In the rows, zero is written as 128.
Families of rows that turns and mirrors carry onto each other, the same ones carrying the whole set onto itself: the rest of each named row's family, in list order
4 families of 8 rows
Q949: 156,145,129,128,133,117,133,95
Q750: 150,149,130,136,149,126,118,94
Q425: 121,109,131,110,142,148,129,116
Q463: 131,121,167,130,127,126,143,138
Q832: 118,115,134,98,143,143,120,117
Q450: 115,141,152,104,117,89,119,99
Q389: 104,114,110,130,133,105,85,110
Q462: 123,107,132,101,141,140,123,107
Q126: 102,119,127,103,147,129,126,110
Q309: 139,116,123,159,130,146,107,140
Q66: 152,145,124,140,140,123,108,91
Q678: 97,109,145,132,114,118,93,142
Q701: 132,153,144,158,106,96,104,129
Q726: 140,135,162,125,109,132,145,132
Q516: 150,135,149,159,102,105,100,129
Q731: 136,143,142,162,104,91,108,117
Q372: 100,108,150,120,106,109,118,145
Q925: 127,138,157,101,123,88,116,102
Q567: 119,121,104,125,133,102,86,110
Q442: 115,121,113,135,139,99,82,107
Q577: 128,110,125,162,130,147,114,115
Q777: 124,148,150,102,119,88,111,123
Q404: 134,136,170,135,114,134,139,131
Q301: 153,151,135,134,138,130,111,90
Q695: 147,142,164,133,115,132,141,127
Q371: 121,140,145,95,124,97,119,100
Q140: 102,105,139,127,109,105,116,146
Q270: 131,113,128,165,123,137,107,137
Q268: 103,107,144,122,99,109,107,143
Q224: 122,134,106,133,119,108,82,98
Q429: 131,148,146,153,104,89,99,121
Q153: 125,120,118,160,125,145,109,133

The rest of the family of Q832: Q750, Q731, Q925, Q567, Q404, Q268, Q153
The rest of the family of Q389: Q425, Q66, Q372, Q695, Q371, Q270, Q429
The rest of the family of Q442: Q450, Q462, Q309, Q701, Q726, Q301, Q140
The rest of the family of Q949: Q463, Q126, Q678, Q516, Q577, Q777, Q224

Families of rows that turns and mirrors carry onto each other, the same ones carrying the whole set onto itself: the rest of each named row's family, in list order
4 families of 8 rows
Q747: 101,169,129,109,112,133,135,130,155,135,92,85,115,89,124,121,104,149,169,122,95,114
Q331: 98,144,146,127,159,137,119,158,113,149,139,117,111,109,128,110,118,144,145,139,35,150
Q184: 93,169,111,113,109,127,121,111,150,157,120,101,122,112,130,140,110,110,127,138,136,85
Q948: 121,135,139,120,123,159,106,149,142,142,153,67,122,119,143,111,104,121,117,136,73,90
Q617: 116,135,129,138,113,171,103,158,137,147,143,89,94,110,158,114,115,121,137,131,76,103
Q547: 78,141,111,115,136,110,113,172,97,140,140,109,124,102,122,101,118,132,125,123,47,121
Q734: 95,151,114,126,151,131,119,147,140,178,166,133,132,147,132,126,121,115,98,132,95,128
Q132: 104,166,119,88,132,125,120,127,153,142,108,97,90,70,125,118,119,158,148,119,84,125
Q599: 89,188,129,107,165,94,141,130,130,182,116,117,143,104,136,122,105,113,136,136,88,138
Q201: 93,146,128,133,164,144,132,135,114,170,149,116,133,141,143,136,106,122,99,170,93,121
Q93: 129,169,144,110,141,112,125,104,114,136,159,99,106,123,105,158,108,126,132,126,81,122
Q133: 63,146,114,130,128,151,115,163,148,169,100,119,128,99,151,91,120,128,140,151,89,112
Q383: 107,171,144,123,131,151,130,110,180,157,131,103,127,115,137,162,112,120,137,139,115,114
Q861: 70,145,119,115,132,140,132,147,152,183,108,130,108,112,150,92,112,116,124,131,79,84
Q989: 119,137,116,113,115,168,112,160,110,136,143,91,107,115,135,123,129,119,139,155,78,86
Q783: 113,174,136,125,130,136,110,107,153,167,104,85,122,126,128,151,122,113,127,143,108,81
Q529: 91,173,127,133,123,144,127,124,168,165,132,101,107,136,120,153,121,106,126,155,122,99
Q332: 89,144,120,114,138,126,131,160,107,142,151,143,110,95,129,100,103,146,142,144,57,144
Q919: 118,155,106,117,146,124,143,120,127,133,161,82,138,116,106,147,117,141,140,153,71,139
Q958: 61,157,138,134,148,134,128,156,145,155,100,141,118,103,153,102,115,103,137,130,93,103
Q151: 127,153,121,105,121,128,113,115,119,148,164,70,116,120,104,149,115,146,136,142,78,135
Q981: 103,126,129,133,103,168,99,137,133,123,145,100,91,117,121,128,123,139,136,142,83,96
Q827: 72,177,129,101,157,92,138,113,127,156,120,123,142,113,101,136,114,129,135,142,97,136
Q392: 129,173,138,124,136,122,109,122,108,126,149,98,126,108,108,160,112,144,145,156,85,141
Q874: 88,148,140,150,136,137,122,143,108,165,152,120,143,152,132,132,108,95,124,159,86,107
Q159: 83,182,139,126,152,94,128,109,149,174,112,137,127,105,123,128,96,140,129,133,88,140
Q570: 66,157,150,122,122,138,101,161,151,165,107,131,112,100,154,117,113,112,123,109,92,96
Q294: 96,139,131,107,146,120,113,146,96,138,131,111,126,86,136,97,108,143,146,118,50,138
Q185: 86,143,129,131,157,130,106,139,108,168,171,128,119,133,134,130,125,100,103,149,77,125
Q146: 90,161,143,112,118,132,124,135,137,118,102,81,118,70,127,138,110,137,164,131,68,106
Q271: 107,172,127,107,103,120,107,133,145,139,106,112,100,79,115,115,119,137,170,117,72,104
Q990: 63,176,118,119,145,103,138,133,136,155,115,144,130,98,117,152,126,132,146,126,89,144

The rest of the family of Q547: Q948, Q734, Q383, Q919, Q570, Q146, Q990
The rest of the family of Q874: Q331, Q184, Q132, Q599, Q93, Q133, Q981

